In the data rows, 128 means zero.
Each row has a hidden score. How much does it go up from the first row of each pair to the second? 10 means little or no change, 20 a big rise and 0 a big fall. The score is a weighted sum of the row's numbers plus the product of two more (or one squared), each taken from its middle value.
np.array([118, 084, 109, 113, 107, 157, 158, 128, 121, 127, 116, 129, 120, 210,
          164, 148, 102, 152])
np.array([141, 161, 149, 095, 096, 150, 182, 187, 138, 119, 140, 133, 129, 168,
          158, 165, 152, 170]): 8
np.array([105, 131, 088, 134, 151, 141, 144, 103, 105, 100, 095, 104, 142, 121,
          095, 110, 135, 165])
np.array([166, 144, 149, 135, 120, 146, 152, 167, 128, 127, 136, 112, 108, 127,
          177, 181, 145, 158]): 10
np.array([136, 156, 148, 163, 110, 115, 177, 148, 168, 154, 160, 139, 128, 140,
          090, 060, 156, 137])
np.array([173, 147, 164, 141, 096, 139, 127, 140, 134, 130, 152, 126, 122, 141,
          151, 121, 148, 153]): 10
np.array([158, 172, 131, 193, 169, 124, 108, 116, 094, 073, 227, 151, 108, 153,
          046, 148, 149, 055])
np.array([128, 084, 148, 116, 140, 195, 105, 166, 120, 118, 132, 130, 170, 108,
          131, 088, 131, 122]): 3
np.array([158, 146, 141, 134, 120, 146, 153, 169, 129, 128, 134, 114, 107, 126,
          175, 184, 140, 163])
np.array([125, 202, 065, 191, 210, 025, 229, 147, 121, 183, 165, 205, 057, 143,
          150, 194, 096, 019]): 9
np.array([139, 117, 103, 147, 133, 149, 168, 147, 120, 128, 093, 110, 117, 198,
          143, 153, 109, 130])
np.array([106, 117, 183, 148, 130, 129, 170, 235, 153, 195, 146, 159, 112, 100,
          095, 139, 118, 059]): 7
np.array([148, 155, 150, 129, 106, 106, 094, 072, 151, 125, 130, 082, 133, 121,
          082, 047, 158, 151])
np.array([129, 098, 070, 085, 150, 088, 082, 064, 152, 122, 099, 113, 092, 117,
          142, 109, 092, 156]): 5
np.array([187, 164, 170, 136, 127, 145, 149, 152, 108, 116, 151, 120, 119, 105,
          144, 175, 166, 107])
np.array([088, 120, 095, 119, 096, 123, 122, 098, 124, 144, 108, 117, 113, 178,
          150, 134, 126, 155]): 9
np.array([136, 156, 136, 105, 132, 121, 136, 167, 134, 091, 140, 127, 112, 087,
          155, 184, 104, 163])
np.array([165, 148, 106, 159, 138, 163, 116, 108, 134, 069, 117, 119, 153, 176,
          088, 106, 221, 158]): 18
np.array([127, 134, 136, 136, 102, 146, 145, 133, 131, 147, 113, 125, 129, 223,
          110, 087, 103, 140])
np.array([130, 118, 151, 158, 112, 138, 062, 136, 108, 140, 174, 131, 140, 112,
          121, 144, 120, 142]): 12
np.array([163, 104, 142, 169, 102, 130, 141, 133, 118, 161, 188, 156, 143, 136,
          197, 076, 123, 146])
np.array([156, 099, 140, 194, 101, 096, 043, 130, 106, 129, 194, 167, 114, 145,
          138, 095, 138, 111]): 6
np.array([104, 174, 069, 127, 137, 113, 092, 077, 153, 128, 111, 140, 148, 084,
          177, 123, 178, 133])
np.array([180, 120, 173, 132, 111, 138, 132, 132, 126, 116, 160, 132, 113, 049,
          129, 136, 143, 132]): 8
np.array([055, 096, 125, 126, 082, 120, 097, 131, 130, 166, 109, 124, 108, 132,
          170, 124, 055, 111])
np.array([106, 118, 116, 195, 094, 095, 064, 118, 101, 137, 169, 157, 109, 124,
          126, 124, 142, 115]): 12
np.array([146, 082, 120, 078, 141, 199, 139, 107, 122, 124, 128, 136, 151, 150,
          150, 097, 152, 129])
np.array([157, 150, 155, 068, 101, 112, 132, 156, 141, 089, 084, 146, 157, 089,
          082, 106, 108, 130]): 7
np.array([137, 157, 172, 082, 134, 121, 140, 112, 157, 179, 079, 111, 133, 106,
          083, 053, 147, 101])
np.array([109, 088, 102, 118, 101, 154, 152, 126, 123, 124, 119, 129, 125, 206,
          170, 151, 106, 156]): 5
np.array([182, 162, 108, 092, 118, 119, 136, 100, 117, 086, 091, 143, 165, 108,
          088, 130, 092, 169])
np.array([167, 146, 149, 136, 122, 152, 150, 173, 128, 126, 132, 114, 110, 123,
          165, 188, 139, 157]): 11
np.array([084, 128, 102, 140, 118, 118, 139, 096, 129, 133, 119, 142, 125, 181,
          129, 138, 124, 132])
np.array([166, 070, 124, 175, 122, 150, 121, 151, 107, 170, 113, 132, 131, 153,
          140, 112, 150, 141]): 11
np.array([109, 131, 129, 121, 104, 144, 108, 141, 129, 149, 097, 155, 141, 153,
          171, 093, 132, 144])
np.array([105, 067, 055, 100, 159, 088, 095, 085, 133, 109, 128, 110, 118, 173,
          153, 165, 091, 201]): 9
np.array([115, 147, 107, 067, 140, 113, 144, 129, 122, 161, 068, 093, 163, 121,
          101, 131, 067, 123])
np.array([147, 099, 105, 101, 152, 205, 120, 075, 110, 092, 094, 137, 150, 133,
          133, 108, 214, 134]): 16
np.array([114, 094, 115, 123, 099, 156, 158, 132, 116, 129, 122, 128, 117, 206,
          168, 140, 099, 148])
np.array([132, 084, 122, 031, 163, 218, 115, 091, 117, 126, 082, 105, 148, 142,
          182, 095, 176, 118]): 17
np.array([104, 169, 086, 122, 133, 115, 099, 077, 140, 136, 105, 139, 145, 088,
          170, 124, 159, 130])
np.array([106, 105, 106, 095, 141, 156, 066, 191, 169, 082, 152, 132, 148, 053,
          169, 136, 135, 109]): 2
np.array([172, 152, 159, 063, 104, 122, 133, 155, 149, 090, 072, 147, 169, 097,
          072, 107, 114, 130])
np.array([185, 145, 160, 142, 132, 143, 124, 130, 111, 150, 158, 107, 118, 121,
          159, 165, 140, 141]): 11
np.array([055, 104, 129, 134, 060, 126, 094, 134, 124, 171, 115, 113, 113, 139,
          157, 126, 073, 119])
np.array([059, 109, 128, 138, 059, 124, 094, 132, 124, 166, 115, 118, 113, 140,
          150, 125, 068, 116]): 10
np.array([104, 173, 083, 125, 136, 117, 091, 084, 151, 134, 107, 138, 144, 088,
          175, 121, 168, 132])
np.array([089, 137, 130, 149, 040, 120, 063, 112, 128, 165, 185, 127, 133, 147,
          129, 110, 153, 166]): 13
np.array([116, 092, 108, 110, 105, 159, 162, 124, 122, 127, 114, 128, 120, 216,
          166, 145, 104, 151])
np.array([117, 187, 099, 096, 125, 154, 207, 146, 098, 019, 095, 127, 139, 147,
          158, 175, 138, 178]): 9
np.array([159, 143, 147, 134, 116, 143, 154, 163, 126, 130, 137, 111, 109, 127,
          173, 181, 138, 163])
np.array([093, 224, 040, 217, 255, 025, 255, 133, 099, 204, 103, 194, 055, 099,
          127, 253, 089, 000]): 9
np.array([066, 092, 143, 192, 074, 090, 049, 086, 096, 163, 132, 111, 122, 142,
          122, 073, 153, 117])
np.array([127, 100, 071, 098, 140, 093, 087, 069, 154, 122, 092, 114, 093, 114,
          141, 101, 099, 165]): 6
np.array([123, 119, 154, 122, 119, 094, 085, 088, 155, 129, 123, 067, 125, 116,
          083, 040, 124, 157])
np.array([180, 123, 163, 117, 100, 153, 136, 101, 086, 152, 182, 130, 139, 076,
          182, 116, 135, 136]): 12
np.array([132, 131, 136, 108, 111, 148, 145, 171, 139, 100, 120, 122, 114, 120,
          179, 181, 138, 176])
np.array([089, 064, 105, 137, 103, 130, 083, 107, 114, 253, 149, 155, 139, 146,
          194, 103, 099, 134]): 12
np.array([113, 076, 094, 132, 103, 157, 108, 088, 100, 215, 093, 146, 117, 189,
          155, 108, 117, 139])
np.array([187, 078, 143, 123, 130, 113, 151, 095, 046, 183, 135, 178, 162, 090,
          117, 136, 050, 077]): 10
np.array([115, 159, 098, 102, 117, 132, 167, 179, 161, 121, 160, 143, 108, 154,
          206, 164, 139, 152])
np.array([110, 167, 082, 123, 136, 109, 098, 078, 143, 138, 107, 138, 146, 081,
          168, 123, 168, 132]): 16
np.array([103, 109, 116, 107, 082, 148, 137, 087, 107, 205, 125, 114, 125, 165,
          135, 162, 109, 124])
np.array([065, 097, 107, 076, 106, 120, 099, 137, 143, 129, 087, 069, 135, 146,
          176, 099, 108, 183]): 1
np.array([095, 117, 104, 126, 094, 138, 109, 067, 127, 127, 109, 132, 125, 176,
          151, 128, 135, 170])
np.array([154, 054, 124, 162, 116, 153, 118, 140, 093, 163, 116, 134, 134, 154,
          140, 108, 149, 143]): 9
np.array([092, 130, 102, 126, 093, 117, 128, 077, 125, 152, 111, 124, 106, 179,
          142, 138, 128, 147])
np.array([050, 103, 130, 136, 062, 122, 099, 132, 124, 167, 113, 116, 107, 140,
          149, 122, 069, 113]): 8
np.array([167, 173, 112, 052, 133, 087, 168, 134, 127, 171, 059, 080, 144, 149,
          078, 115, 073, 128])
np.array([183, 061, 178, 162, 110, 166, 099, 148, 095, 149, 175, 150, 165, 141,
          166, 103, 111, 135]): 7
np.array([166, 124, 140, 131, 107, 147, 149, 160, 129, 136, 190, 154, 120, 162,
          158, 155, 140, 138])
np.array([116, 094, 116, 105, 106, 159, 162, 128, 127, 129, 119, 128, 124, 221,
          165, 141, 098, 150]): 10
np.array([159, 175, 142, 133, 131, 150, 153, 146, 140, 118, 182, 136, 114, 140,
          184, 151, 176, 121])
np.array([243, 201, 195, 216, 218, 057, 217, 219, 137, 095, 125, 131, 131, 165,
          000, 140, 099, 073]): 13
np.array([232, 223, 176, 141, 136, 123, 185, 139, 110, 051, 077, 134, 199, 125,
          000, 110, 117, 150])
np.array([145, 134, 145, 179, 124, 138, 086, 114, 110, 073, 200, 150, 156, 098,
          112, 102, 182, 155]): 8
np.array([175, 159, 199, 138, 086, 144, 165, 172, 124, 144, 153, 129, 138, 102,
          102, 095, 156, 105])
np.array([179, 070, 131, 116, 134, 140, 156, 076, 030, 212, 093, 147, 178, 111,
          117, 126, 063, 098]): 10
np.array([128, 102, 076, 099, 142, 093, 079, 071, 149, 122, 098, 117, 093, 115,
          146, 107, 091, 166])
np.array([140, 160, 158, 093, 097, 148, 179, 197, 140, 117, 137, 141, 125, 170,
          151, 165, 151, 164]): 11
np.array([183, 147, 143, 150, 126, 140, 142, 145, 127, 096, 151, 148, 128, 084,
          150, 154, 145, 154])
np.array([083, 116, 090, 148, 140, 128, 097, 116, 095, 140, 061, 146, 114, 112,
          135, 186, 135, 111]): 10
np.array([116, 175, 078, 124, 131, 112, 093, 069, 146, 134, 115, 136, 145, 087,
          164, 114, 177, 127])
np.array([148, 187, 131, 154, 127, 151, 161, 110, 106, 161, 088, 129, 111, 120,
          152, 165, 179, 099]): 13
np.array([132, 154, 146, 112, 122, 129, 141, 172, 140, 095, 135, 129, 109, 091,
          166, 195, 114, 171])
np.array([061, 104, 073, 097, 134, 121, 095, 089, 094, 096, 044, 127, 130, 098,
          189, 119, 084, 167]): 10
np.array([092, 124, 093, 127, 099, 124, 118, 076, 129, 136, 108, 124, 116, 177,
          150, 131, 129, 155])
np.array([139, 154, 150, 155, 108, 112, 174, 142, 161, 155, 162, 139, 130, 147,
          096, 064, 156, 145]): 10
np.array([169, 117, 158, 157, 090, 127, 109, 146, 132, 126, 185, 145, 138, 138,
          167, 068, 166, 138])
np.array([179, 219, 155, 057, 119, 083, 192, 195, 132, 129, 000, 065, 192, 164,
          010, 118, 051, 145]): 15
np.array([158, 167, 125, 209, 234, 073, 164, 119, 082, 098, 170, 174, 100, 138,
          021, 182, 122, 038])
np.array([102, 144, 084, 127, 124, 121, 086, 093, 154, 124, 129, 139, 136, 086,
          169, 111, 163, 158]): 8
np.array([103, 119, 099, 115, 098, 128, 111, 073, 127, 144, 111, 115, 120, 161,
          157, 127, 127, 151])
np.array([064, 065, 103, 104, 132, 137, 059, 156, 186, 099, 159, 127, 144, 076,
          183, 110, 130, 145]): 4
np.array([091, 063, 070, 100, 148, 088, 087, 077, 134, 098, 132, 114, 123, 172,
          156, 171, 091, 205])
np.array([138, 145, 040, 176, 255, 022, 255, 159, 074, 241, 061, 191, 082, 159,
          068, 243, 028, 000]): 4
np.array([090, 092, 087, 098, 111, 094, 083, 069, 152, 077, 150, 092, 137, 176,
          120, 146, 128, 203])
np.array([131, 115, 084, 073, 143, 184, 164, 123, 107, 092, 099, 134, 115, 202,
          181, 131, 169, 156]): 5
np.array([139, 145, 130, 113, 097, 104, 120, 104, 141, 107, 150, 140, 117, 071,
          114, 111, 127, 141])
np.array([163, 192, 152, 066, 106, 124, 135, 103, 159, 142, 055, 114, 145, 104,
          053, 084, 159, 127]): 13
np.array([087, 069, 091, 073, 118, 144, 151, 094, 167, 166, 078, 128, 131, 119,
          169, 174, 094, 191])
np.array([143, 182, 173, 056, 130, 142, 147, 120, 160, 199, 085, 098, 159, 104,
          061, 099, 161, 086]): 9
np.array([158, 213, 123, 196, 215, 063, 204, 114, 098, 127, 235, 208, 092, 101,
          095, 213, 149, 029])
np.array([084, 027, 168, 149, 117, 167, 060, 114, 102, 088, 123, 115, 182, 141,
          116, 138, 078, 083]): 10
np.array([151, 184, 180, 031, 123, 128, 130, 103, 167, 165, 073, 087, 159, 109,
          065, 074, 152, 119])
np.array([102, 163, 106, 152, 113, 116, 150, 089, 121, 166, 112, 154, 115, 175,
          114, 127, 136, 117]): 7
np.array([133, 141, 098, 090, 130, 204, 157, 146, 110, 057, 123, 105, 135, 145,
          128, 162, 176, 169])
np.array([164, 224, 183, 134, 219, 163, 255, 153, 102, 112, 130, 075, 106, 076,
          113, 205, 164, 076]): 13
np.array([168, 139, 148, 136, 120, 148, 159, 166, 127, 130, 133, 109, 114, 131,
          170, 200, 147, 152])
np.array([186, 163, 155, 134, 123, 164, 151, 148, 120, 128, 164, 107, 123, 135,
          158, 149, 175, 114]): 13
np.array([168, 114, 161, 161, 093, 127, 102, 146, 138, 124, 186, 150, 134, 138,
          170, 054, 154, 137])
np.array([056, 113, 129, 137, 064, 123, 100, 133, 123, 164, 116, 114, 113, 133,
          148, 126, 079, 111]): 8
np.array([041, 004, 166, 164, 138, 133, 042, 102, 091, 112, 108, 136, 160, 088,
          122, 120, 085, 096])
np.array([121, 096, 107, 127, 113, 148, 165, 131, 114, 127, 118, 135, 104, 213,
          160, 162, 094, 144]): 8
np.array([169, 122, 082, 170, 223, 212, 141, 224, 195, 030, 209, 140, 206, 043,
          096, 214, 176, 045])
np.array([160, 155, 148, 073, 099, 120, 136, 149, 146, 089, 067, 143, 165, 095,
          078, 100, 117, 133]): 12
np.array([131, 146, 183, 111, 117, 113, 114, 085, 146, 162, 086, 090, 135, 092,
          067, 049, 142, 121])
np.array([093, 126, 093, 117, 100, 124, 118, 072, 126, 141, 105, 119, 113, 173,
          149, 131, 125, 152]): 8
np.array([128, 120, 080, 057, 124, 135, 106, 075, 159, 130, 049, 127, 151, 148,
          129, 124, 138, 175])
np.array([113, 175, 166, 132, 146, 089, 131, 093, 146, 179, 123, 076, 122, 076,
          072, 063, 133, 101]): 11
np.array([149, 124, 158, 074, 125, 121, 104, 098, 134, 152, 116, 097, 151, 110,
          073, 114, 114, 126])
np.array([065, 089, 168, 127, 111, 121, 150, 222, 182, 191, 171, 165, 126, 125,
          106, 142, 135, 057]): 11
np.array([169, 146, 142, 139, 122, 142, 151, 171, 129, 128, 132, 105, 101, 125,
          164, 197, 138, 158])
np.array([151, 161, 122, 205, 214, 097, 135, 098, 079, 059, 167, 159, 114, 153,
          035, 157, 129, 073]): 12
np.array([128, 095, 109, 120, 108, 155, 158, 131, 127, 126, 110, 123, 121, 214,
          156, 139, 095, 153])
np.array([110, 158, 088, 136, 138, 117, 079, 097, 152, 104, 142, 130, 145, 084,
          165, 122, 161, 155]): 9
np.array([136, 073, 123, 103, 153, 212, 115, 101, 107, 068, 108, 119, 151, 115,
          126, 112, 181, 131])
np.array([167, 171, 113, 062, 132, 082, 160, 129, 125, 194, 079, 081, 139, 150,
          083, 119, 072, 127]): 9
np.array([154, 163, 161, 124, 095, 114, 114, 126, 188, 067, 165, 107, 114, 152,
          074, 098, 129, 169])
np.array([100, 109, 087, 128, 163, 134, 164, 122, 093, 111, 089, 109, 127, 117,
          125, 127, 127, 127]): 9
np.array([179, 095, 118, 161, 106, 077, 113, 129, 103, 154, 180, 169, 109, 137,
          166, 122, 088, 106])
np.array([158, 078, 170, 181, 077, 099, 083, 140, 109, 152, 158, 145, 124, 147,
          145, 065, 136, 144]): 12
np.array([142, 151, 145, 095, 090, 153, 175, 171, 134, 131, 152, 138, 122, 174,
          159, 159, 157, 166])
np.array([150, 089, 118, 068, 150, 202, 126, 110, 120, 124, 114, 129, 149, 150,
          161, 094, 159, 132]): 12
np.array([168, 139, 154, 141, 124, 147, 154, 163, 123, 131, 142, 106, 110, 131,
          169, 173, 147, 156])
np.array([155, 090, 190, 193, 085, 091, 038, 148, 116, 107, 199, 161, 130, 128,
          108, 072, 142, 117]): 8
np.array([192, 159, 164, 141, 126, 173, 147, 144, 126, 116, 167, 115, 125, 129,
          159, 148, 179, 112])
np.array([128, 121, 118, 152, 115, 156, 126, 134, 110, 163, 089, 126, 162, 191,
          142, 076, 152, 171]): 13
np.array([124, 159, 136, 115, 084, 146, 159, 134, 118, 125, 142, 105, 152, 145,
          147, 131, 169, 138])
np.array([187, 158, 162, 140, 123, 158, 147, 145, 122, 126, 166, 107, 123, 137,
          159, 147, 179, 112]): 11
np.array([124, 107, 147, 127, 088, 142, 117, 143, 109, 132, 123, 108, 130, 154,
          154, 058, 171, 144])
np.array([155, 143, 192, 138, 089, 143, 156, 176, 120, 135, 159, 131, 120, 094,
          110, 101, 152, 098]): 5
np.array([173, 154, 178, 132, 109, 134, 143, 173, 114, 128, 141, 106, 127, 130,
          157, 170, 132, 153])
np.array([183, 148, 164, 212, 152, 141, 087, 170, 124, 064, 181, 147, 147, 079,
          113, 156, 166, 137]): 8
np.array([147, 167, 139, 163, 107, 074, 174, 162, 134, 158, 193, 152, 080, 145,
          122, 133, 120, 094])
np.array([116, 083, 103, 095, 157, 198, 110, 122, 116, 057, 093, 141, 153, 071,
          140, 166, 144, 144]): 10
np.array([145, 126, 153, 146, 120, 118, 127, 186, 135, 145, 166, 132, 078, 129,
          188, 125, 090, 139])
np.array([160, 142, 204, 137, 088, 139, 158, 175, 122, 132, 161, 133, 124, 098,
          106, 093, 150, 103]): 15
np.array([024, 000, 145, 134, 141, 174, 055, 085, 110, 151, 100, 130, 168, 111,
          147, 102, 107, 093])
np.array([122, 085, 093, 115, 171, 190, 154, 146, 121, 151, 077, 108, 140, 137,
          156, 154, 128, 128]): 8
np.array([172, 120, 076, 125, 127, 088, 109, 106, 150, 117, 161, 165, 108, 150,
          133, 090, 111, 158])
np.array([102, 154, 050, 229, 255, 056, 194, 103, 085, 148, 130, 189, 086, 139,
          100, 189, 105, 037]): 11
np.array([190, 061, 157, 125, 123, 129, 150, 093, 034, 194, 144, 183, 158, 103,
          121, 125, 050, 083])
np.array([085, 116, 092, 133, 141, 127, 090, 151, 108, 180, 072, 136, 112, 121,
          144, 163, 102, 116]): 4
np.array([135, 088, 117, 105, 145, 220, 117, 095, 109, 067, 103, 120, 148, 117,
          125, 118, 179, 140])
np.array([105, 099, 106, 073, 169, 191, 122, 109, 107, 091, 058, 121, 128, 111,
          178, 110, 175, 130]): 14
np.array([111, 091, 053, 085, 138, 093, 088, 064, 159, 133, 101, 121, 102, 131,
          159, 104, 098, 180])
np.array([141, 089, 167, 175, 082, 114, 051, 139, 116, 121, 150, 136, 133, 134,
          116, 060, 146, 123]): 12
np.array([064, 103, 114, 151, 057, 115, 098, 123, 115, 172, 123, 122, 116, 158,
          138, 119, 096, 119])
np.array([164, 062, 117, 122, 152, 124, 131, 099, 041, 180, 092, 134, 161, 093,
          118, 138, 049, 075]): 8
np.array([171, 144, 167, 052, 065, 143, 176, 166, 144, 105, 172, 108, 116, 147,
          120, 164, 124, 146])
np.array([172, 155, 170, 143, 106, 130, 106, 125, 102, 165, 180, 139, 113, 154,
          107, 096, 102, 133]): 6
np.array([170, 146, 158, 145, 095, 134, 130, 153, 140, 133, 150, 132, 122, 158,
          178, 106, 137, 189])
np.array([083, 088, 068, 090, 148, 079, 070, 072, 138, 106, 127, 090, 120, 159,
          150, 139, 103, 215]): 9
np.array([103, 144, 136, 198, 099, 095, 130, 092, 085, 203, 122, 093, 106, 122,
          121, 119, 102, 110])
np.array([157, 180, 178, 089, 106, 133, 144, 117, 133, 149, 078, 131, 168, 090,
          080, 061, 149, 123]): 13
np.array([151, 088, 122, 182, 097, 136, 091, 138, 112, 171, 132, 134, 145, 162,
          144, 099, 162, 156])
np.array([128, 209, 123, 167, 137, 087, 202, 160, 157, 224, 132, 162, 110, 150,
          094, 124, 154, 104]): 9
np.array([133, 139, 190, 109, 124, 113, 115, 092, 144, 168, 099, 077, 135, 098,
          074, 037, 139, 121])
np.array([189, 162, 157, 140, 124, 157, 150, 152, 125, 129, 169, 107, 125, 135,
          155, 153, 172, 113]): 10
np.array([155, 108, 150, 189, 107, 134, 063, 137, 128, 123, 182, 143, 179, 131,
          122, 068, 174, 150])
np.array([091, 148, 056, 130, 145, 139, 068, 102, 153, 113, 145, 129, 132, 068,
          189, 112, 175, 144]): 8
np.array([109, 150, 033, 151, 255, 255, 150, 246, 182, 000, 154, 141, 223, 069,
          169, 200, 134, 013])
np.array([205, 097, 140, 144, 123, 144, 097, 076, 120, 027, 158, 094, 142, 200,
          066, 071, 103, 180]): 12
np.array([080, 155, 100, 142, 115, 098, 148, 089, 126, 138, 113, 126, 108, 178,
          120, 154, 123, 127])
np.array([079, 125, 124, 153, 068, 112, 107, 108, 114, 164, 123, 120, 119, 154,
          146, 119, 107, 124]): 9
np.array([157, 138, 149, 076, 102, 115, 125, 145, 142, 096, 079, 154, 157, 106,
          088, 107, 119, 137])
np.array([096, 116, 091, 155, 191, 135, 202, 146, 121, 110, 159, 138, 112, 123,
          091, 150, 149, 098]): 15
np.array([163, 060, 129, 161, 112, 157, 105, 142, 098, 173, 114, 132, 130, 154,
          141, 091, 159, 139])
np.array([048, 093, 123, 122, 077, 122, 088, 130, 132, 179, 105, 122, 106, 139,
          157, 118, 059, 113]): 7
np.array([060, 159, 081, 176, 140, 077, 137, 159, 125, 135, 140, 192, 085, 111,
          136, 148, 105, 056])
np.array([147, 161, 161, 133, 093, 140, 132, 127, 119, 099, 170, 122, 143, 141,
          128, 120, 178, 145]): 16
np.array([178, 119, 147, 146, 122, 152, 108, 101, 127, 138, 205, 137, 124, 093,
          153, 099, 177, 131])
np.array([196, 068, 154, 123, 127, 127, 150, 093, 048, 172, 145, 171, 155, 092,
          118, 132, 049, 079]): 11
np.array([159, 141, 143, 107, 104, 152, 156, 157, 145, 095, 126, 107, 130, 139,
          135, 174, 167, 154])
np.array([121, 137, 106, 069, 137, 055, 111, 114, 163, 067, 135, 137, 121, 071,
          122, 127, 045, 142]): 4
np.array([144, 105, 077, 077, 145, 086, 097, 067, 144, 106, 118, 129, 087, 103,
          129, 120, 087, 152])
np.array([168, 158, 161, 069, 108, 109, 134, 151, 144, 088, 071, 150, 165, 099,
          067, 111, 109, 132]): 10
np.array([160, 161, 158, 114, 099, 109, 145, 188, 127, 150, 112, 101, 113, 148,
          108, 121, 114, 112])
np.array([165, 151, 141, 164, 112, 162, 110, 103, 127, 115, 193, 144, 119, 132,
          139, 145, 203, 159]): 13
np.array([145, 199, 068, 240, 255, 033, 233, 133, 088, 106, 156, 182, 065, 078,
          064, 255, 117, 001])
np.array([100, 150, 052, 118, 163, 138, 088, 116, 153, 119, 136, 163, 161, 100,
          180, 152, 122, 135]): 6
np.array([019, 101, 062, 104, 113, 114, 092, 095, 111, 222, 121, 126, 134, 122,
          182, 180, 130, 119])
np.array([194, 189, 138, 235, 216, 026, 236, 236, 134, 166, 153, 165, 056, 149,
          049, 162, 071, 000]): 6
np.array([125, 101, 184, 140, 098, 100, 105, 168, 156, 089, 189, 143, 083, 056,
          108, 096, 116, 114])
np.array([119, 123, 106, 125, 142, 156, 102, 156, 155, 123, 139, 141, 163, 068,
          142, 159, 151, 112]): 7
np.array([171, 144, 164, 097, 114, 151, 168, 163, 136, 110, 124, 092, 123, 132,
          135, 196, 166, 149])
np.array([124, 132, 124, 193, 090, 103, 046, 127, 111, 110, 195, 165, 111, 122,
          113, 109, 159, 111]): 9
np.array([117, 142, 131, 171, 172, 172, 128, 110, 110, 125, 175, 144, 122, 082,
          112, 200, 172, 088])
np.array([023, 057, 005, 142, 193, 204, 087, 244, 220, 000, 255, 128, 129, 066,
          198, 241, 197, 051]): 5
np.array([128, 102, 077, 092, 140, 088, 076, 074, 146, 121, 101, 114, 090, 121,
          146, 109, 090, 171])
np.array([098, 147, 159, 172, 091, 099, 121, 077, 088, 213, 095, 077, 114, 110,
          089, 115, 126, 094]): 17
np.array([129, 204, 187, 171, 117, 090, 151, 181, 111, 180, 119, 164, 147, 114,
          113, 095, 113, 113])
np.array([097, 074, 104, 106, 149, 150, 117, 075, 116, 074, 053, 124, 140, 117,
          113, 198, 160, 154]): 12
np.array([105, 117, 134, 172, 061, 095, 110, 125, 116, 171, 165, 095, 105, 134,
          132, 125, 115, 135])
np.array([045, 071, 137, 091, 173, 161, 070, 178, 150, 081, 090, 105, 161, 054,
          186, 127, 115, 091]): 4
np.array([137, 141, 185, 106, 118, 118, 118, 084, 142, 167, 089, 080, 140, 099,
          077, 043, 147, 119])
np.array([176, 128, 191, 154, 092, 128, 117, 166, 135, 132, 191, 150, 146, 133,
          153, 068, 172, 128]): 8
np.array([143, 150, 128, 094, 121, 120, 124, 128, 137, 062, 064, 152, 151, 137,
          095, 080, 111, 183])
np.array([154, 110, 154, 091, 127, 180, 132, 121, 145, 136, 157, 131, 135, 136,
          160, 118, 163, 104]): 13
